One turn moves each row of this set onto another row. After a few examples, where does it send each row asked below?
Z99: [ -2 -32   1  -3  -5  25   6 -17  13 -10 -38  20 -23  36 -11 -43  16 -21
  24 -35 -13]
Z682: [  9 -19   7 -22   2  23   8 -15 -20   1   5  13 -14  23   6 -45   2 -25
  43 -31  -5]
Z605: [-19 -16   4   9  -8  17  -1  33  -4 -12  -8   5 -36  34  15 -48  21  -7
  17 -12   1]
Z34: [ -7  -5   4 -24   8  26  15   3   2   9 -39   9 -31  20 -10 -31  21  18
  33  -2   6]
Z541: [ 18  -9  -3   6   7  14  25  25   5  17 -24  18 -16  26 -29 -29  29   2
  15  -1  20]
Z465: [ -8  -4   6  39  -5  14  43  -2 -23  15  -9  10 -17  23  -2 -27   2  -3
  27  -9   7]
Z888: [  3 -21   5 -20  17   9  24 -12 -17  15  -7  29 -29  30  27 -42   2 -14
 -10 -18 -14]
Z42: [  1 -10  -9 -19  -5  34  -6  22  -5   3   1  17 -15  27  18 -34 -11 -12
  21 -19  -7]
Z759: [ 10 -27 -16  18   7  31   5  -6   1   2 -38  29 -18  20   6 -35  36   1
  -3  -5  21]
Z780: [ 18 -36  -6 -15  -7   3  15   7 -23 -13 -27  19 -25  -7  -4 -37  11 -31
  26  -8  15]
Z353: [ 18 -24   4 -19  19   5  14  -7 -27  24  -9  29 -33  17  16 -20   3   0
   6 -20 -18]
Z437: [ -1 -16   3   1  -3  15  24   4  -8 -11  -1 -14 -17   2 -20 -39  34   7
  19 -34  -7]
Z527: [  9 -13  -9  23  -5   8   9  -5  15  27 -22  -7 -11  32 -18 -36  19 -27
  14  -6  15]
Z163: [ 23  -7  13   4   5  15 -18  -2  -7  21 -28   2 -11  42   8 -24  -7  -5
  16 -22   8]
Z708: [ -6  -3 -10  -1  13   7  16  -5 -16   9 -10  21 -27  12   1 -55  22 -13
  33  -2  39]
Z405: [  9 -16   4  13   4  19  17 -16  -5   7 -19 -11 -41  24   2  -1  37 -20
  -6 -25   3]
Z463: [ 13  -7 -12 -11 -22  20  11   1 -11 -13 -19  20 -28  -1   9 -41  16 -38
  30   4 -11]
Z203: [ -3   9  -4  10   0  24  28   3 -16  24 -30   6 -22  19  -7 -38   2  17
  33   2  10]
Z755: [ 17 -23  -5  19  11  30  12 -11   3   8 -31   2 -20  14  15 -18  38  -3
  -7  -5  21]
Z80: [ 14 -17   3 -14  -5   0  -8  10 -12 -13 -21   0 -19   9   4 -45   4  -3
 -13  -8 -23]
Z709: [ 14 -11 -12  -6 -23  20  11   3 -18 -18 -17  19 -27  -5   4 -37  14 -32
  29   7 -11]
Z298: [ 10  14  21  -3  -2  24   9  -4 -28 -10 -19  11 -33  45  23 -30   5   2
  17  -7   0]
Z329: [ 11  -1  -1  -7  12 -11   4  15  -6  -1   6  12 -32  20 -21 -47  -2 -12
   4  -5  19]
Z754: [ 30 -15   8  17 -30  16   4 -14 -14  -8 -17   8  -6  -1  16 -36  19  -9
  10 -28   3]
Z515: [ -1  -3  -2  32  -3  11  14  -8  13   9 -20  21 -40  29  -2 -20  17  -9
  13 -49   7]
Z803: [ -5  -1   2  38  -5  11  43   3 -23  22 -12  12 -18  22  -4 -35  -3  -3
  21  -8   5]
Z608: [  4 -27  18 -26 -15   0   6  -3 -22  -8 -13  25 -13   0  -7 -25  21  -8
   1 -31  -8]
Z635: [  1 -39  11  19  -4  14  26   4   4 -11 -39   5 -40  36   3 -25   5 -24
  -7 -14 -10]
Z941: [  7 -23   3 -21  17   5  25  -7 -22  10  -9  32 -37  28  21 -43   2 -12
  -9 -16 -17]
Z66: [  8 -36  15 -16   2  -2  19   3 -16   6 -38  15 -19  11   1 -31   6 -20
  19 -36  31]
Z260: [  9  -4  13   4  -3  12  38 -11   3   7 -16  30 -18  13 -33 -39   5 -22
  15   4 -12]
Z794: [ -6 -11  10  32  -3   3  44   4  -2   6   4  19 -21  20  -4 -22  -3 -22
  19 -13  12]
Z630: [ 10 -24   3   8  28  17  18  16 -17  14   6   9   4  23  17 -35   9   2
  17 -13 -15]
Z467: [  0 -34 -12 -12  -1  12  21  -3 -14  24 -22 -16 -26 -12  -2 -30  21 -20
  14 -18  -9]
Z194: [ 21 -23  -4  17  13  28  14 -15   6   2 -29   6 -25  15  15 -15  44  -7
  -1  -6  16]
Z761: [ 12  10  -8 -11 -32  32  17   6  -8  -8 -13   8 -17   5  11 -38  23 -25
  17  -8 -18]
Z731: [ 15  -8 -36   7  13  19   1 -21   6  -2  -9  26 -40  33   2 -31  13 -13
  -2 -15  -1]
Z15: [-17 -16  11  -4   2  13  11   6  -4  -3  -7  23 -32  42  33 -56   6 -16
   1 -16 -10]
Z354: [ 10  -8   7  26  24  16  25 -11  -3 -16 -21  15 -38  28 -17 -35  14  17
  14 -27  10]
Z535: [ -4  -2   0   2 -12  10   9   0 -18  14 -13  -9 -49  31 -10 -12   9 -30
  -3 -35   5]

Z535 -> Z605
Z405 -> Z15
Z298 -> Z708
Where do these go?
Z709 -> Z194
Z80 -> Z354
Z794 -> Z761
Z941 -> Z465
Z630 -> Z260
Z163 -> Z329
Z515 -> Z42

One turn moves each row of this set onto another row. After a few examples, where does it send each row asked below?
Z987: [  5   5   9  -8  17 -14  -8  -7  -6   3  20  19  46  13 -27  -5 -28 -16
   8  28  23  26  10  -6  16  19  11  20 -14 -33]
Z390: [ -2 -14 -12   3 -42 -14  -1  -7  -9  -3   4  25  27 -16 -14  -5   6 -15
  -8  11  13  -8  27  15  14  -5   8 -20 -39 -19]
Z730: [ 10   5   4 -24   5  -3 -18 -15 -13 -30  19  30  33  23 -17 -26  -1   4
 -14  -2 -17   6  28  17  21   6 -15 -15 -11 -26]
Z228: [  5  -2  14   4 -27  -1 -18  -9  -6  -6  28  46  10  -3 -20 -25  16   1
  -7 -10  19  13  10 -31  20  27 -12  15 -31  -8]
Z366: [  2   3  13 -11  20 -18  -9  -4  -6   3  25  14  49   7 -28   1 -23 -15
  12  26  21  17  12 -12  13  13  10  25 -11 -37]
Z451: [  5 -11  11 -29  12 -10 -28 -10 -24 -25  30  23  38  -4 -22  -6   3 -16
 -11 -14 -11 -14  31   2   6  -5 -13  -6  -4 -27]
Z111: [ -2  -2  -2   8 -44  -6   1 -14  -8   9  20  30  31   5 -22 -19  15   2
  -6  14  22 -12  18  23  -3  11  -4  -3 -43 -15]
Z50: [  6  -6   3   7   2  21 -20  -2 -17 -20  12  17 -10  -1  -4  -2  11 -21
  -3  12  26 -31   5   3   5  -2  18   8 -13 -11]
Z403: [  4   7   3   8  -1  23  -7  -2  -6 -24  15  15  -9  14  -2 -13  20   4
   5  21  13 -22  11  13  16   0  21   9 -14 -13]
Z716: [  7  -3  14 -25  12   5 -17 -21 -22 -10  41  40  33   4 -28 -24   2  -5
 -11  -7  -7  10  35  16  -9  20  -8   2  -4 -11]
Z462: [  8  -3   1   4  -3  -1   2 -14  -9  -7  13  19  46  -4 -18 -13  10  -2
 -49   8  25  31  25  11  11   3  10  -2  -3  11]
Z135: [  9 -11   0 -14  17 -10 -22 -12 -13   6   0  19  56  12  -9 -36  19 -27
  10  10  -2   6  12   2   4   6  -5  -2 -44 -25]
Z688: [  2   5  12  -2  18   8 -10  -6  -6 -16  37   4  55   4 -18   3  29 -11
 -24  16  21  11   9 -10   6   9 -19  -4 -20  23]
Z565: [  4   4   8 -11  20 -20  -7  -3  -3  -3  17  13  48   9 -25  -1 -26 -14
  10  28  17  23  13 -10  24  11  13  16 -13 -38]
Z234: [  0   2   7  -4  21   3  -5  -1  -2 -25  31  -2  55   0 -13   7  31  -8
 -19  16  10  13  16 -11  19  -1 -10 -10 -19  20]
Z514: [-12 -12   3   2 -36 -11   6  -7  -8   8  31  23  33 -23 -22  -3  24  -2
   7   9  10 -14  36  14  -5  -1  14  -1 -32 -15]
Z471: [  7  -6  -4 -10   4   4  -9  10 -18  -9   8  15  51  -1  -4 -33 -17  -9
  12  14  26  14  14 -31  15   5  -9  -7 -16  18]
Z36: [ -3  -3   8  -8  10  -8 -18   1  -5   3  12  22   2   1  -9 -16  -2 -11
   0  10  36  11  17  13   2   7  52 -13  -6 -17]
Z805: [ 16 -15  -6  -5  14  12  -7 -13 -14  -4   2  35  25  17 -21  -7   7 -34
 -18   4  18   0  11 -24  -6  19   1  15 -44 -25]
Z158: [  4  -3  14   4  -3  -8 -12 -10 -14  -5  26   8  54   1 -24  -2  18  -3
 -44   1  37  -7  10   1  -4  -5  -8  15  -5  -1]
Z784: [  4  -6   6  -1 -26  -7 -13  -2   0 -19  13  39   8 -12 -13 -15  14  -1
  -6  -8   4  19  20 -34  42  14   0   0 -29 -13]
Z578: [ -2  -6   2 -13  10   1  -2  16 -14 -11  20   9  55  -8  -7 -28  -4   3
  26  15  15  10  23 -33  14  -1   1   1  -9  17]
Z652: [  4  -8   6 -15  21  -7 -14 -11  -9  11  13  20  57  10 -13 -39  28 -15
  19  13  -8  11  20   4  -3  12   3   6 -39 -22]
Z5: [  3  -3   1   5  -7   7   3 -19  -2 -22  29  16 -15  17  -4 -16  15  -5
  -7  -2  18  -5  13  13  12   6  10  22   0 -31]
Z129: [  6   5   4  -2  16   8  -7  -7  -4 -21  25   7  51   5 -13  -1  22 -12
 -27  18  15  23  14  -5  17   9 -14 -15 -22  27]
Z606: [  3  15  10 -17 -15 -14  -2   8   2  -3  21   1  57   1 -13 -21  34  12
 -17  21  18 -15   6  19  27   7   7  11 -18  -4]
Z429: [  4   2   1 -20  -9  -8   6   3  -4   6  19  14  50 -29 -14 -19  23  -9
 -23  19  18  14  24  19  19  16  30   1  -9  13]
Z140: [ -9   7  15  -7  10 -11 -16   5   3  -1  20  12  10  18  -9 -19  13  12
  12  14  30  -6  12  15   5   0  43  -3 -10 -29]
Z439: [  3   1  -4  -2  -5  -2  -8  -7   0  -2  17  34  17   7 -16  -8 -18   1
  41  21  16  27  22 -20  18  16  -3  -5 -18 -22]
Z259: [  4  -3   2   7   5  29  -5  -6 -13 -15  20  26 -14  -6  -5 -11  13 -11
   0  17  18  -8  21  12   2   9  32   9  -8   0]
Z764: [ -3   4   9   1   0 -13   3  -4   0 -21  19   0  56   1 -15  -4  28  18
 -35   8  10   5  26   5  23 -18   8   5  -2  -6]
Z713: [ -7  -6   6 -27 -29  -1  -7 -11  -3   3  29  22  25 -23 -15  -4   0 -18
 -23  15  -4 -15  36  -8  13  16  -4  -1   2  14]
Z507: [ -4  -8  20  -2 -21  -9 -15   1  -3 -12  33  34  13 -20 -19  -9  27   4
   5 -12   8   0  21 -40  25  11  -1  17 -24 -14]
Z142: [  3   0   7  -9   5   5  -9  13 -17  -6  23  12  57   8  -9 -36  -6   5
  22  16  27   1   9 -30   5   7 -14   6 -16  16]
Z320: [ 12   0   4 -18 -14 -14 -17   3 -14   5  10  10  52 -17 -15 -12  15 -27
 -34  12  38 -15  -2  11  14   9   3   2 -19   3]
Z388: [  5 -18   2 -17  24 -10 -18 -10 -12   9   6  19  54  -6 -10 -31  21 -29
  15   9  -8  13  23  -1  -1   5   8  -1 -37 -21]
Z303: [  7 -14  -9 -10  22  11  16  -8   0 -11   4  31  25   5 -14  -8  15 -16
  -5  10 -10  22  37 -17  11  13  29   8 -35 -22]
Z269: [  5 -11  -2   4  -7   3  -6 -18  -6 -24  22  15 -17   7  -2  -7   7 -21
 -14  -5  23  -8  12   7  12   1   9  16   1 -32]
Z626: [ -1   1  13  -5   7 -11 -32   1  -7   2  12  16   7  17 -11 -14   0 -11
  -3   8  47 -15  -1   9  -2   3  29  -6 -14 -27]
Z680: [  0  -3   2  -3  -4 -10 -17  -2  -2  -7  20  22  22   4 -16   5 -13  -2
  46  16  19   6  17 -29  18   3  -9   1 -17 -32]
Z19: [ -7  10   9 -24 -33   1   0 -13   6   0  34  22  27   3 -16 -19   8   8
 -18  23  -9 -14  32   1  18  22 -10   6  -2  12]
Z648: [ -1   3   4 -24 -37  -6 -15  -9   0  -7  17  15  27   2 -12  -8  -2 -11
 -27  18   1 -29  20  -8  26  10 -21  -5  -7   2]
Z553: [  1 -12   0   2  -3   6   4 -18  -5 -19  31  17 -17  -1  -5  -8  12 -15
  -8  -5  17   1  23   9   7   5  20  20   5 -26]
Z704: [  2  -5   5  -7  18   6   4  -3   0 -12  18  19  35  27 -20  -6  30   1
   4   8  -1 -15  19 -22   4   6   5  27 -41 -39]
Z644: [  2  -6   2  -4  -3  -3 -18  -8  -8   6  26  34  19  -1 -21   0 -17 -10
  41  15  28  15  17 -26   0  17  -9   4 -17 -20]

Z704 -> Z805
Z234 -> Z688
Where do these go?
Z713 -> Z19
Z403 -> Z50
Z320 -> Z429
Z142 -> Z471
Z553 -> Z5
Z626 -> Z36
Z652 -> Z135
Z716 -> Z730
Z764 -> Z158
Z565 -> Z366
Z390 -> Z514
Z784 -> Z507
Z439 -> Z680

